Named moves, each a turn or a mirror, and the order they were made in; the first pair answered:
move A:
[-11.3  -2.1  -3.3  10.2  -3.0  -5.5  -4.4  -9.4  20.6 -11.3  -4.4  -3.3
   1.2 -21.5   7.0   5.7  -3.2   0.9   8.2   7.2]  ->  [ -4.0  -2.2  -3.2   2.4  12.4   8.8 -11.6 -14.6   8.1   5.3  -4.4   3.2
   7.5 -16.9  17.7  18.8   0.7   1.2   1.1   9.1]
[  1.0   8.0  24.7   6.8 -23.1 -35.8   0.1  16.7 -18.0  33.8  22.7 -24.4
   3.1 -15.0   2.6 -12.7 -16.1  -1.3 -17.3   3.5]  ->  [  4.0  10.1  26.4   2.5 -15.5 -27.9  -0.8  12.0 -25.7  43.6  24.3 -18.1
   2.7 -11.7   6.7  -5.2 -13.6  -2.2 -22.4   3.9]
[  6.6  24.9   4.5  -5.9  20.5  -9.9   9.4 -43.3 -15.8  35.2 -17.0  26.8
  -6.9  13.8  20.5   5.3 -13.0   3.1   7.7   1.1]  ->  [ -3.0  23.5   5.1  13.4  -6.6 -34.6  23.9 -31.2  16.5  -3.2 -15.8   7.3
  -9.9  -0.9  -5.9 -23.1 -21.7   0.7  25.9   3.3]
[-13.6 -17.8  -2.2  24.7 -29.2 -13.3  10.4  62.3  17.4  -7.7  -1.9 -65.4
 -19.3  -7.7 -43.4   5.6 -32.0   8.1  26.2  12.6]  ->  [ 11.5 -15.4  -5.9 -15.7  20.3  37.0 -19.0  39.6 -39.9  60.7  -0.1 -33.5
 -10.5  14.8  -0.9  58.1 -15.2  11.1  -9.7  10.3]
move G:
[  8.9   9.1   6.2   4.2   3.0   3.2  -4.9  12.2 -16.9   9.2   4.6  -9.8
  12.7  10.8   3.5  11.0  -5.8  13.2 -11.7  -0.7]  ->  [  0.9  11.8   4.6  17.8  -6.1 -15.2   4.4   4.6   8.8 -11.2  10.7  -2.7
   5.5  -0.4  -5.6 -12.0  -7.2   5.9  -1.2  -1.9]
[ -4.8   5.5  12.8  -8.6  12.8 -22.2 -15.4   7.5  -7.2 -18.0   9.6   0.4
   8.6   1.6 -10.9   9.2   6.4   1.7   7.0   3.6]  ->  [ -5.9   7.1   8.7  -9.7  17.7 -21.7 -12.7  -0.2   0.4 -19.0  11.7   6.9
   5.6   0.3  -2.3   5.1   9.5  -4.0   5.5   1.2]
[ -8.8  -5.6   3.6   5.6  -4.9   6.4   5.8   1.5  11.2  -8.0 -16.7 -16.5
  -2.2  -8.8 -13.3   1.2   1.1 -11.2  24.4   0.4]  ->  [ -6.8  -5.3  -3.6  -1.0   7.4  11.5   4.6 -19.9  10.3   3.0 -12.9   4.2
  -5.9  -4.5   3.2   4.3   6.6 -18.6  17.7  -2.3]
move R:
[  1.5  12.8  12.0  15.4 -15.0  -7.0  -3.1  30.5  -3.7  -7.9   4.3 -13.2
  14.4   1.9 -12.9 -16.1 -12.6  13.1   8.7   7.5]  ->  [  2.4   8.8  14.1   5.3  -8.7  10.9  -8.6  33.4 -16.7   3.5 -11.7 -17.6
  16.3   6.4 -11.4   3.8  -6.3   6.1  12.4   9.2]
[  3.7  14.0  -5.2  24.5  -7.8 -15.4  13.9  32.6   8.4 -15.2  22.2 -22.3
   7.3  21.0  14.9 -14.8  -9.2  17.3  -1.3 -13.0]  ->  [  6.0   1.8   1.3  -0.6   5.9  20.7  -2.6  38.1 -15.9   7.3 -12.5 -29.1
  12.5  25.5  16.9  26.5   1.2   9.5   7.7  -7.7]
[ 13.5  12.5  -2.6   0.4   8.5  -1.4   4.4 -21.1  -6.3  27.2  21.2  33.3
  -4.0   3.5  16.8  -9.0   3.0  16.3 -19.4   0.7]  ->  [ 12.1  10.7  -2.0  -6.4  12.3  11.0  -5.1 -17.7 -13.3  35.3   8.8  30.8
  -2.4   3.9  16.7   3.7   7.5  15.4 -19.3   2.0]
[ 21.1   7.6  10.3  -5.4  13.8  -5.4  10.0 -12.7 -25.7  36.4  22.6  17.1
  -4.2   8.7   9.6   3.9   6.6  -4.9 -14.9 -21.5]  ->  [ 21.0  12.0   6.8  -2.7  11.3  -8.7  10.4 -13.5 -21.8  34.4  25.5  17.8
  -6.4   7.2  10.8  -3.5   5.4  -3.4 -12.5 -20.2]
move E:
[ -2.4   4.8  -7.8   0.9  21.4 -21.4   3.6 -21.0   9.3   5.8  13.2   4.0
   0.8  -3.2   7.4 -14.6   4.8   3.7  -0.5 -16.6]  ->  [  6.0   5.4  -2.6   2.2  19.1 -16.6   2.0  -3.9 -10.1  11.9  20.1  -8.0
   9.1   4.7   3.3 -12.3  -3.7  16.4  -9.6 -13.8]
[ -9.6 -12.7  -1.6 -51.9  -6.5   6.8   0.8 -14.5  -4.6   0.0 -26.8   5.8
  -1.8 -13.9   0.7  22.9  13.0 -21.0  20.4  15.1]  ->  [-10.0  -3.9   1.1 -21.3 -35.0 -27.8  16.5  14.1   7.2 -28.5  -1.3 -14.1
  -1.7 -15.2 -22.2 -16.9  -9.9   0.9  18.2  16.6]
[  1.3   9.0   4.6   5.5  -1.1  -5.1   0.7   6.0  -3.4   3.5  12.8   7.9
   8.6  -1.7  -2.6  -4.5  -7.6   0.8  -5.2 -12.5]  ->  [ -0.8  11.4   4.5  -0.6   8.3   2.5  -0.2  -3.2  -3.1   9.6   5.0  12.7
   8.6  -0.2   4.5   4.0  -1.5  -3.6  -4.2 -12.0]
[ -5.8   2.7  14.5  13.3 -16.8   4.4  -0.5  13.6  -1.6 -13.1 -12.1  -0.5
  16.9  -2.0 -24.4  -5.4   3.9  -6.0   3.0   6.1]  ->  [ -3.9   0.1  12.2   4.5  -7.1  19.6  -9.3   7.7 -11.7  -0.3 -21.1   2.9
  20.9  -1.2 -20.0  12.4   7.4  -8.0   0.5   5.7]
Pairs:
Between the rows of a pair lie two moves.
[ -5.3 -17.2  -7.1   5.8  -8.5   1.8  15.9   5.8 -10.3  -9.9 -24.7 -11.3
  -3.0  -5.2 -27.4  26.1   7.9   5.2  -1.8  -0.8]  ->  [-10.1 -16.4 -10.9   8.2  -6.8  -4.4  17.7  -5.4   4.3 -16.4 -23.5  -3.2
  -8.2  -8.9 -24.9  19.7  10.4  -5.1   3.3  -2.5] : A then E
[ -2.8  -5.1 -10.9  11.9  10.0   8.2   7.4 -24.5   9.8 -23.5  -0.2   2.5
  10.9   0.6   5.5  20.9   5.4 -13.3  22.2  -1.8]  ->  [  5.6   2.1 -14.6  16.7   9.4  -1.6   6.8 -26.8   8.6 -17.3  23.1   6.9
   8.8   6.0  12.1   7.2  -2.1  -2.3   7.7  -4.7] : E then G
[ 11.5  10.1  -3.6  10.0   4.6 -23.3  -2.8  16.1  -3.1  -1.2  20.3   5.2
   5.9  10.4   5.2  -7.9  -3.6   8.3   0.0  -5.7]  ->  [  9.6   1.7   0.6   4.7   0.0 -10.9  -6.3  31.9 -10.3  -1.0   0.6 -13.9
  13.4   7.3  -7.0   3.5  -1.0  11.0  11.6   0.3] : E then G
[  7.1   4.2  -0.3   8.7  -9.8  -5.2   7.9  16.9  -5.1 -12.5  -7.5 -13.0
   1.1   4.6 -19.0  -4.6  -8.8  18.6   5.7   6.2]  ->  [ -2.0  -2.4  -0.4  -6.0   4.8  17.5   2.4  -5.8  -2.3  -3.4 -31.0   0.5
  -3.0   1.5  -6.9  16.7   7.7  -3.1  15.3   5.2] : R then E
[ 29.7  -8.1  -5.5  13.8   8.0  -1.3  -1.4   4.6 -24.4   9.6  44.9   5.7
 -21.4  11.4  23.8  -0.6  -7.4  22.9 -38.6  -9.7]  ->  [ 15.6 -27.5   5.2  -5.4  10.5  32.4 -14.3  18.1 -37.2  12.6  -8.1 -16.0
 -13.0  10.5  11.5  40.6   2.6   8.2 -11.0  -1.6] : A then R
[ 15.6   8.0  -6.8   5.6 -16.1  -0.8  -1.4  10.6 -24.0   5.7  15.5  -3.3
  11.2  21.8   5.3   0.7 -15.6  12.8 -25.9   9.5]  ->  [  6.6  -5.4  -1.9 -11.2 -10.1  20.2  -7.2   4.1 -26.6  10.7 -17.3  -5.4
  12.8  18.3   5.2  26.9  -5.2  -2.9 -10.3  13.5] : G then R
[  0.7 -10.5   7.4 -10.8  -1.0  18.8  -3.7  29.1 -21.9   8.9 -24.4 -16.6
   8.8  11.9  -5.4  21.1  -6.3  -1.0   0.3  10.5]  ->  [  8.7  -5.1   3.0 -14.8  16.1  21.4  -6.3   3.8 -27.4  23.2 -11.9   8.3
   6.4  13.2  14.6  23.5  -1.7  -3.9 -14.8   2.0] : R then E
[ 21.4   6.4 -14.1  -9.0  23.9  35.4 -17.0  -6.5 -33.9  32.7   8.2 -14.4
  11.1   0.5  23.9  10.3   7.7  12.3 -28.3  16.9]  ->  [ -0.5  -7.5  -1.4  -3.1  -5.9  35.3  -8.8  19.5 -13.8  -3.8 -34.6 -52.0
  10.1 -13.5 -12.6  12.6   4.1  -1.4  16.3  28.3] : A then R
[ 10.5  16.6 -11.1  11.7  -2.7 -25.7  12.6  -7.4   3.1  -4.7  58.2  25.3
  -2.5   6.6  19.5 -44.3 -12.0  18.6 -38.3 -23.7]  ->  [ 17.6  14.1  -3.5  18.0 -23.4 -19.6  10.5  37.3  -9.3  -7.2  49.5  -8.3
  11.7   9.6  -5.1 -36.9 -25.7  39.1 -33.6 -16.1] : G then G
[ 12.2 -11.9   9.8 -17.5   5.5  46.6 -10.3  23.2 -26.1  31.9 -37.5 -35.9
  17.3 -10.0 -14.3  47.4  15.2   1.3   2.1   5.6]  ->  [  3.2  -4.9  -7.1 -14.5  30.3  25.0   3.1 -54.8  18.7  25.0 -18.0  27.1
 -14.2 -23.0  25.2  16.4  32.6 -40.6  -1.1 -10.1] : G then G
[ 11.6   5.9  -3.8  11.1  -8.2  -2.5   5.5   3.8  10.2  -2.3   8.9  -3.8
  -0.7  -1.1  -2.6 -19.9  -8.2  10.2 -10.0 -10.1]  ->  [  7.5   1.7  -1.1   8.8 -13.2  -1.3   4.7   7.4  14.4 -11.0  -1.1  -7.7
  -1.5  -5.1  -9.8 -16.7  -6.2   6.9   1.4  -9.9] : E then A
[ -3.2 -21.1  -3.9  18.4  24.5  10.2   9.9  -9.9  11.9  26.5   1.4  33.5
 -24.1 -20.3  25.1  27.7   3.2 -19.5  16.0   4.9]  ->  [ 12.6 -10.2  -5.0  29.8  25.4   0.8  11.6  -0.6  -0.2  34.8  28.0  36.2
 -20.1 -12.8  30.6  16.7  -5.0   0.8  -4.8   0.7] : E then G
[  0.4 -10.3   7.2  -3.6 -14.0  15.8 -12.0  32.5 -18.5   3.7 -18.0 -26.0
   3.7   1.3 -19.3  24.0   0.4   8.2   9.8   5.1]  ->  [  3.1   6.4 -10.5   5.6   8.0 -11.0   0.2 -31.5   8.6   2.2  23.2  33.0
 -16.4  -3.1  20.3 -12.9   7.8 -13.2 -14.5 -10.6] : R then G
[  4.9   7.6  -3.0  24.5  -8.8 -21.5   9.4  14.8   1.8  -9.2  36.1   1.3
  -0.3   8.8   5.8 -23.2 -16.7  17.9 -11.1  -5.7]  ->  [  0.7   1.1 -10.9   1.8  19.4  -1.3   0.7 -23.3   2.1  10.7  19.2  33.5
  -9.2   7.5  31.0  -1.0   4.8  -8.0 -12.8  -7.4] : A then E
[-11.7  -7.3  14.3  20.9 -21.3  12.0   4.8   4.7 -17.5  -1.4 -39.9 -18.6
  14.8  -3.9 -41.7   6.3   9.6   6.3   7.2  12.3]  ->  [ -4.9   9.1   6.3  40.1 -21.5 -21.3  15.6  -4.8  -2.3  -9.4   5.6  -1.7
   4.9  -5.1 -31.2 -28.8  -1.5  14.5 -12.5   5.5] : A then R
[  4.7   1.5  12.6  -3.7  14.6   4.5 -13.6   4.9  -6.3   5.7 -11.2   5.3
   7.0  26.5   8.6   9.2   8.5  -1.3   9.7  11.4]  ->  [ -5.0  -2.6  11.9   1.7   8.8  -3.2  -7.9  -4.2  10.3  -8.9 -17.7   3.0
   1.4  19.9   4.1   2.1  14.9 -10.1  21.3  13.6] : E then R
[ -1.9   5.7   1.0  27.7 -38.5 -32.3   4.3  47.7   5.0 -22.4  28.5 -33.1
   7.9   5.1 -33.2 -25.5 -38.6  38.7  -1.4   3.0]  ->  [  6.3  16.3 -12.4  24.3  -8.4 -44.1   8.6 -15.6  23.2 -10.2  59.3  27.3
 -11.5   4.7  12.3 -44.9 -25.4  19.3 -27.1 -12.2] : E then R
[ 10.7   4.9  19.3 -11.4   4.5  14.6   4.4 -20.2  -7.1  16.8 -26.2  34.2
  -0.9  16.0  -5.8  19.8   4.6 -15.2   5.8   3.8]  ->  [ 22.0  14.6  20.1  -5.2  -1.0   9.6   1.1  -4.0 -22.0  25.5  -8.0  26.6
   4.5  23.6  -7.6  16.5  -6.3   4.9 -12.1   5.9] : R then G
[  1.3   4.8   4.7  -2.3  11.6  -6.1  -7.0 -14.1   1.3  -4.4   8.0  26.1
   3.6  -8.2  29.7   2.1  -0.2 -19.9 -14.0 -11.6]  ->  [ -3.3   4.2   8.1  11.6 -14.1 -22.1   2.2  12.1  12.6 -25.7   7.7   2.5
   4.9 -15.4   5.7 -13.6 -10.1 -12.0  -0.6  -8.2] : G then G
[ -0.9 -10.9   7.0  -3.1  -2.0   8.9  -8.6  15.6 -13.2   8.4 -26.2 -14.5
   6.2   3.3  -8.9  17.7   0.4   8.4   6.8   7.8]  ->  [-12.2  -9.5  -2.0   8.5  -5.2 -11.8   4.3 -16.4  22.1 -15.5 -14.7   6.3
  -9.6  -8.6  -2.3 -12.9   5.8 -10.5  12.7   0.2] : A then G
[  7.0   4.0  -2.3 -17.9  11.5  12.8  -6.4 -47.4  11.3  23.4  -8.2  31.0
   0.9  -0.2  28.1   4.0  17.3 -23.1 -22.2 -10.5]  ->  [  8.3  -2.2  14.3  -4.1 -31.3  13.1  -4.6  37.2  -9.0   6.0 -26.4 -42.5
  22.5   2.6 -23.4  14.9  -5.8  11.4  -1.0   5.0] : G then A
[ 15.5  12.1  -0.4  18.6  -3.8 -32.2   8.5  13.5   7.6  -9.3  41.8  -3.2
  -0.5  -0.2  -4.7 -36.9 -16.7  24.5 -21.1  -5.9]  ->  [ -3.7 -10.7  11.3   7.4 -18.2  -9.1   2.9  35.6   9.2 -22.8 -16.2 -38.4
   4.7  -9.1 -33.2  -7.0  -6.0  11.7  20.4   7.1] : R then A
[  3.6   7.8  -1.7  -0.6   1.3  -4.6 -10.6   9.7 -20.7   0.6   6.0  -3.9
  -1.3  -5.2   9.8  -1.7 -11.8  25.3 -17.9  10.1]  ->  [  2.2  10.9  -6.8  -0.6   9.5 -10.3  -8.6  -6.8 -10.2  -0.1  11.8   8.0
  -5.8  -8.5  17.3  -6.7  -6.9  14.6 -18.8   5.1] : G then G
[-16.7  -6.8  -1.1  -4.4   0.6  11.2 -11.5  -9.9   9.7  -7.7 -18.3   6.0
  -6.1  -9.3  -0.3  13.4  13.1 -17.3  15.5   1.5]  ->  [ -4.1  -5.4   3.2  -5.0  -0.7  20.8 -17.2  11.3 -14.8  10.3 -13.3  -7.6
   2.9   1.6   3.3  26.8   6.4   1.8   3.4   2.5] : E then E
